One vector is turned by the same rotation once a step. Each row is the vector after some number of steps, and that number follows the row.
The counts run from 0 to 213.
[  6   3   1 -10  15  -5   6  -3   9 -11  -6   5   9 -15  -5  11   5 -10
 -15  -6  14   3   2  -1   6  -7   7  12  -6   0  -9  11  -2  -9   3  -2
  16   1  -6  -8  -7 -22   2   0  -7  10   7 -18   0 -10  15  -5 -10   1
   9   8  12   2  -4  12  -5  12  -6  10 -18  -3 -15   0 -10   0   9  -3]
180
[ 10   0  -3  -1  -8   5 -11   9  -7   2  -4   2  27   6   5  -3   4  -6
  14   8  10  15 -10  -4  12   0  -9  -4  14  -5   5   3  -4   9  10  -4
  12  -4   3   1 -14   5 -15 -12  10   6 -18  10   9  -1   5   0 -11 -12
   8  -8  14   7 -10   9   6 -11 -11   0  19  -5  15  16   2   2   0   0]
117
[-31  10   3   3   3   2  -7   2  -4   0   6  -5 -11   8  -2  -5  -4  14
  -5  12 -11   4   8  -3 -11  12 -17   6   0   2  15  -7  -3  -9  -4   9
   3   0   4  -1 -11  -9  -3  -7   7   0 -10  14  -4   5   2 -11  -4  10
 -17  -6  -1  10  -4  -6   3 -15  23  -4  -1  -3  -6   1   0  -3  -6  -5]
86
[  0  15 -18   4   7  -1   8  -3  11   1   4 -14   3  15  12   5   5   0
  -6   6  -1  14   5 -15  -8  19   2   4  10  -1   6   7  -8  -4 -10  13
  21  -4  -8   3 -15   6  -3  13  -8  -7  -8  13  -4   5  13  -1   6  12
  10   2  -6   5  -4  -4   3   1 -15   1  -6   1 -14 -12  -9   1 -10  -2]
100
[  4  16   2  -1   3  -4   3  10  -5  13  -2  -4  23   8   3  -1  14 -12
   8  14  11  12  -5   8  -1 -10 -26  -8  -4  -4  -5  -1  -2  -3   0   5
  -5  -2 -10  -1  16   5  -8 -10  -2   3 -14  11  -3   0   6   7 -14   2
  -5   7   0  -2  16  -2   0   5   0   8  20   6  14   2  11   5  10   0]
2
[ -4   5  -6  -4  -6  13 -10   2  16  -7  -4 -22  10  -6   3   4   6   0
  -1  -7  14  17   4 -11  -9   1   8  -2   8 -10   6   9   7   5  -7  -1
  28  -5  -9   2 -14   5 -18   4  -7  -3 -12   1   2   1   2   6   4   9
  13  10   3  16  -2   5 -17   5  -8   1 -13  -1 -11   2   0   7  -5   4]
103
[ -2  -5  -6  -4   1  -1 -10   2  10 -25 -11   2  -4  -5  -8  11   5   3
  -8   1  -2   5   1  -5   5 -11  -3  20 -10  -8  -3   1  18   3   7  -2
  12  -1  18  -2 -17 -18   2  -6  -5   4   1 -11   1  -7   8  -4 -13 -12
  -6   6  10   4  -1  16   0 -12  -4  17  -1   3  -8  13  13  -7   2   4]
190
[ 14   9  -1   1  -1  14   2 -14  -9   7  -9   3   1  10  18 -13  -1  -7
 -14  -6  17   4 -11  21   6   4  11   4  21  13   0  -1 -10  13   1   3
 -13  10  -5  10   6 -15 -11  -1  14   7   3   0   5  -4  -4   3   1  -2
  10  -2  19  13   9 -10   1  -3  -5  -1  19   1   1  -3  -5   0   1  -3]
130
[  3  16   9   9  21  -8  -2  -9  -2   6  -3   0  16  20   4  -2   4   3
 -16   9  10   5   2  14   5  -1 -16  -1   4   3   9   7  -8  -5   1   8
   4   4 -11  -6  12 -17   2  -7   2  16   5  13  -9  -5  13   2  -1  12
   8  -2  17  -1   8 -13  -1   6   3   3  18   6  -2  -8   2  -3   4   4]
13
[ -9   8  -4   0  -3   2   0   7   6  -7   5 -20  11  -3   2   0   5   2
   7  -5   8  11   8 -13 -10   7   0   8  10 -13   7  11   5   4  -8   4
  30  -8  -7   0 -13   6 -11   9 -12  -4  -9   2  -2  -1   9   9   3  11
  12  11   4  14  -1  -2 -17   8 -12   0 -15   1 -15  -8   3   4  -2   2]
102
[-15 -17   0   5   6 -10   6 -13   2 -21   4   1   5  -3 -11   7  -4  10
   7  -4  -5  -3  14   0   3 -14  -3  24  -3   2  -3  -1  24  13   5   6
   5 -11  10   8  -3  12  11   3   4  -2   3   3  10  -3   0  -4 -10  -4
   0  -4   2   0  -3  12   2  -1  -9   6  -5   0  -8  14  22  -1   7   4]
35
[  7  -1 -11   4   2  -4   3  -5  -8  12   5  -1 -11   4  -8   4  -1  -6
   4  13  -5   1  -7  -7   5   0  -7  12   6  13   2 -16   7  -4   7   2
 -15  -7  24  -2  13  -8  -1 -12   8  -8  -3  20  -2  -7  17  -7  10  -2
  12  -8  16   4  -8   0   8 -13 -12   2  -7   0  -5  -1  -5 -17   2  18]
50
[-18   9  -3 -13  -9   3 -13  19  -3  -9  -1   9  -2  -8  -1  -6   7   1
  -7   8  -7   4  -8  -2 -12  -3 -12  -1 -11  -4  -2  -6  -4  -6  -3  -5
  -7  13   3   3 -15  -5  -6 -14   0   4  -4  -5   0   9  -2   2 -19   1
 -24  11  -6  18  15   1  -9  -7  16  14  -3   4   2   8   4  -7   3   4]
78
[ -2   0   1  -1  19 -15  -8  -4   8 -13   1   2  12   0  -3  13   0  -9
 -17  -7   8   8  -6  -1   5  -6 -12  13  -5   2   3  12  -1   2   2  -3
  18   2  -1 -10  -8 -14   1  -8   0   8  13   2  -8   4  18   2  -4  10
  11  13  12   1  -4  -2   4  10  -5  13 -18   6 -15  -9 -12  -9   4  11]
178
[  5 -12   4 -12 -13   0 -17  14   0 -14  -9   4  -4 -21  -9   6   6 -17
  -8   2   2  11 -19 -10  -4   4   2   1  -7   4 -14  -2  -9  -6   2 -18
  -8   7   8   1  -6  -2  -9  -1  -3   4  -1 -14   9  17   1  -7  -8   2
   0   6   0   8  -1   1   5   6  12   5 -22   9  -9   5 -13  -2   4   3]
67
[  6   2  -5   1   3   2   8   3  -2  13   3  -4  -6  -2  -6   3   0 -13
   9   1  -1  -6 -16   3  -2  -8   2  13   2   9  -4 -18   6  -4  -2  -4
 -18  -3  20   7  17 -13 -11  -6   6  -6   3   4  -6  -5  17   3   8   6
   9   2  16  17   9   4  -9   3 -13   9 -18  -4  -9 -11   2 -14   6  19]
52
[  3  -2 -11   3  -7  -6   5 -20 -11   4  -6   2 -12  15  12  -9  -4  -3
 -15  -1  11   9  -2  14   4   6   8   9  10  22   0   7 -10  18  -3   3
  -1  -1  -6   9   9  13   9  10  10   4  -1   6   6   8  -6  -4   1  -1
  13  -6  -2   1   0 -24  16   5   7  -9   7  18 -10  -1  -2  -1   9   0]
136
[  6   2  -5   9 -10  -7  15  -7 -13  -4   0   6 -14  -1  10 -14   2   3
  -9  -3  15   6  15  12 -10   3   9  15   7   4  -7  11  -4  14   2   3
  -3   3  -5  -2  13   9  12  13  -4   4  -9  -3   2  -5  -4  -1   4  -2
  17   7  12   4   8 -16   4   5   0  -4  10  22 -15  -6   4 -12  15   8]
138
[-12  27  -9   3   2   7   1   1   0   7  11  -1 -11   7   6 -14   6   7
 -11  12  -5  -4   5  -6 -17  11  -3   3   2  -1   9  -6  -2 -13 -12  16
   3   9  -4   2  -9 -15  -7  -9  -3  -3  -4   7  -5   0  10   4   4  14
 -12  17  -3  11  11  -4 -13 -14   4   4   3   0  -8  -9   4  -8 -12   7]
89
[ -1  -2   0   5  27 -17   3  -2   0   1   2   9  -1   1  -4   8  -9  -3
 -12  17   9  -1   8  -5   2   4   6   7   0  13  -9   3  -8 -18   0   2
  14   1  -2 -11   8  -9   9   3  -6   7  -5   1  -2  -5  26 -10   8   7
   8 -11   6 -13 -18  -4   3   8   3   5 -17  -4 -18  -4  -3  -7  13  -1]
174
[ -4   2   4   4  24  -2 -10  -4  -2  11  -5   4  10   8   0   4   9  -8
  -1  19  11   3 -12  -1   2  -5  -8 -10  -7   8  -4  -7   3 -11   5  11
  -9   6 -10  -2  18 -17  -9 -16  -2   1   4  11  -8   3  30  -5   6  18
   0   7   3  -5  -3   5  -2  -3  -2   8  -4   2  -4  -2  -3  -2   3  15]
166
[  8  -8   9  -3   0   6   1  -1  -9   8  -5  -7 -12 -16  -6   4  -1 -18
  -6   1   5   0 -13  -8   8   1  12   6   8  19 -10 -12  -1  -9  -3  -6
 -16  -2   8  -9   8 -16 -10  -8   3   0  -1   0   6   7  -1 -15  13  -2
  11  -9  15   4 -15   5   6   4   4  -2 -19 -13 -11   4 -16  -6   2   2]
56
[ -2   0  -4 -11  -5  -6  10  13  -5  -8   3  10   3 -10  -3   8   7 -19
  -8   0  -9   4 -15  -5  -3   7  -7   4  -7  12 -15   2 -21  -5  -7  -8
  -5   0  -1  -3  -9   4   8  -5   2   0  -2  -8   5  18  -7  -7 -20  -4
  -8   4  -8   9   8  -2  17  10  14  15 -15   1  -3   2 -19   1   3  -9]
69
[ -7 -11  -1   3   7   0  13 -10  -7  11   4   0 -10   0 -10   2  -8  -5
  12   1  -5 -14   3   4   3 -13  14  12   2  15  -6 -23  17  -1  -7  -1
 -15 -13  12   0  13  -3  -2  -6   9  -7  -6   9   3  -7   0  -5   2  -6
  -7 -15  13   5  -9  14  -2  -2   1   4 -10 -16  -3  12  12  -6   7   8]
46
[-10  -2  20   6  24  -6   5  -2  -7  11   6   4  20  -7  -1  -2  -3  -8
   7   3  16  -7   0  10   0  -3   1   4  10   3  -7   0   0 -11  -1   0
  -4  -2 -13  -8  15 -18  -6  -4  -1   4   7   2  -5  -7  18  -4  -2  12
  -3  -4  14   0   0   2 -13  14   3   4 -24 -14  -7  -8  -4  -3  15   4]
169
[ -6  -5  -4  -2   5 -13  -3   4   8 -25  -3   7  -2   0 -12   6   2   5
 -10   0  -2  -4   6  -6   5 -11  -5  23  -6 -10  -2   1  13   1   3  -4
  12  -5  16  -8 -22 -14  10  -6  -3   6   3 -12  -2  -2   5   2 -11  -5
  -6   5  14   0   2  11   3  -9  -5  20  -1   1 -12   8  13 -11  -4   9]
189
[ -9  19   3   7   1   4  -2   2  -3   2  12  -6  -1   3   8 -14   9   7
  -8   8   0   0   1  -6 -12  15  -8   4   9 -10  10  -4  -3  -7  -9  14
   3   6  -8   2 -17 -17 -14  -7  -4  -4   3   6  -3   8   8   8   9  20
 -10  20   0   9  13  -1 -13 -17   2   6   0   0 -11 -12   3  -9 -17  10]
90
[ 12  10 -15   0   4   3   0  -3  -7  11  -8   4  -1  21  11 -14  -4   2
  -4  16   9   1   0   7   7  -2   3   2  16  12   0  -9  -9   6   7   0
   0   1  12  16   7   4  -2   2  12  10 -16   4   0  -4  13  11   4  -6
  -2 -15  10   9   1 -17   5 -10  -5  -3  22   0   5  -4  17   1   6  -7]
125
[  1 -19   1   8  -2 -17   3   8  -7  -4   9   5  -9  -2  -5   9  -9 -12
  -5   2  -9   3 -14  -8  -5   7  -2  14   7  13  -7  -3 -10  -1  -5 -15
 -10  -6  16  -8   4   8   9   7   4  -3  -2  10  -2  19   1  -4  12   7
   8  -8  11   4  -3 -12   9  10   9   5 -23   3 -13  -5  -8 -10  -2  10]
60
[ -7  -4   1 -12 -10  -4  10 -10 -11   1  -3   1   1 -19   2  -9   9  -8
   0  -6  19   9   5  10  -2  -5   7   6  -1   9 -19   4   7  12  -1   5
  -4   0 -15   6  12  14   3   3  -4  -1  -6 -10  15   1 -10  -8  -9  -8
   2   7 -14   3   8   1   3  14   4 -11  -3  18  -7   9   4   8  18  -2]
144
[ -7  -4  -8   6  -1  -8  17  -5  -1 -10  -5   5  -2   2   0   5   8   7
   0   7   7  10  11   8 -11  -2  -4   4 -10   3 -15   0  16   9   7  11
 -17  -9  -6   1  23  15  13  15 -12  -7 -15   2   4   6  -7 -16 -14  -5
   9   3  -3  -6  10   8  13  -3   4   7  14  14  -8  11   6   3  15   2]
149
[  3  -3  -6  -3   1  -4   9  -6  -8  -2   7  10   2  -8  -6  -4   7  -3
  12   5  -2  -5   0  -8   7 -14  -4  13  -2  -3  -6 -14  24   6   4   6
  -1  -5   9  -1   2  -1   0 -23  -4  -7  -2   3  10 -12   8   0  -8  -7
   0   7   9  -3  -2  18  -3  -8 -21  12   5   1   1  15  12 -13   3  21]
40
[ -6 -16  -5   2  -7  -9   9 -10  -8  -6   2   5   6   0   7  -5   2  -6
  -5  -2   7   6   0  10   1  -5   6   1  -6  10 -16   3   8  15 -14   6
 -10  -2 -20   2  11  20   6   1  -3  -2   0   0  12  17 -21  -1  -7  -1
   3  13 -18  -8   6  -2   9   6  10   0   7  14  -5  16   7   8   5   3]
146
[ -2   4  -8  -6  -3  11 -10  -3  14  -8  -7 -22  14   0   4   7  11  -4
  -6  -8   8  13  -2  -7  -1  -1  10  -9   1  -8   7   6   4   6 -13   2
  29  -1 -10   2 -18   2 -21  -1  -4  -1 -10   1   4   5   2   3   1   7
  11  15  -5  12  -9   8 -12   9  -6   3  -5  -2  -7   6  -6  15  -9   0]
104
[ -2   6  13   2   3  -7   0  13 -11  11   3  -6  29   2  -1  -6  13 -10
  12  11  13   7  -4   8   1  -6 -24  -5   5  -8   0   2   1   1  -2   2
  -3  -1 -14 -11   9   1  -5 -10  -2   5 -12  10  -1   1  -1   8 -10   5
  -5   4   6   2  21   1  -3   8   1   6  17   2  13   0  13   5   7   3]
3
[ -2   9  10   2  19  -7  -3  -5  -4  11   4   2  17   3   0   3   6  -8
   2  12  12   4 -12   6   7  -3 -14   0  -1   8  -2  -4  -2 -13   3  14
  -9   2 -10  -2  15 -19  -7 -15   1   1  10  12  -7   4  26  -2   0  16
   3   6   5  -9   0   3   3   2  -5   6  -8  -3   0  -9  -9  -2   4   7]
167
[ -3  12 -20   4   5   5   3  -4  14  -4   3  -9   1  17  11   8   1   7
 -10   9   1  11   4 -13 -10  17  10  -2   1   3   7  10  -6  -9  -9  14
  16  -2 -10   7 -12   7  -1  14 -11 -11 -12  11  -6   7   9  -5  10   8
  12   0 -11   5  -6   1  -2  -5  -2   1  -1   0 -15  -6  -7   3 -11   3]
99
[ -5 -18  -1  10  -7 -11  13 -13  -8 -13   0   5  -1   3   4  -2   4   0
  -7  -2   6   8   3   7  -2   3  -1   1  -9   9 -13   7  11  13  -6   7
  -8  -6 -15  -2  11  21  11   1  -5  -4  -1  13  12  18 -22 -11  -7  -2
   4   3  -8 -16   3   3  19   0  12   2   9  13  -8  18   4   5   3   5]
147
[-17  -4   5   0  -1 -11  -3  -4  -7  -8  -1  -9   8  -3 -11  -1  19   2
   7   1  10  13   4   6  -1 -13 -21   0 -10  -7  -6  -8  24   8   7   4
  -3  -2  -7  -9  20   6  -7 -13  -2  -1  -8  10   2   3  -1  -7  -9   4
  -2  17   0  -1   4   5   9   0  10   1   9  17  -1  14   9   6  13  11]
153
[ -3  -4  -9  -2   2   7   7  -8   4  -2   3   4  -7   7   4   7  -7  -3
  -8   4 -13  -9  -6   2   7  -1   5  16  -3  15   0  -8   7  -4 -12   8
  -9  -9  12   5 -19 -15   2  -9  11  -6   9   5   1   2 -10 -10 -11 -13
 -13 -11   0   2   4  16   4 -19   0  15   7 -17   0  14   8  -9 -19   0]
197
[-16  -2  -3  10   4   3  -3  -3   2  -2   9  -6  -1   3   9  -2  -9   8
  -9   3   2   5  10 -11 -11  19  13   2   8   0  10   9   0  -7 -19   7
  18  -3 -17  -4 -15   0  -6   4  -8  -4 -10   5   4   6  -6  -4  13  14
   6  -6  -5   5 -13  -1 -12  -1  11  -4 -10  -8 -20   4   0  -2 -11   0]
97
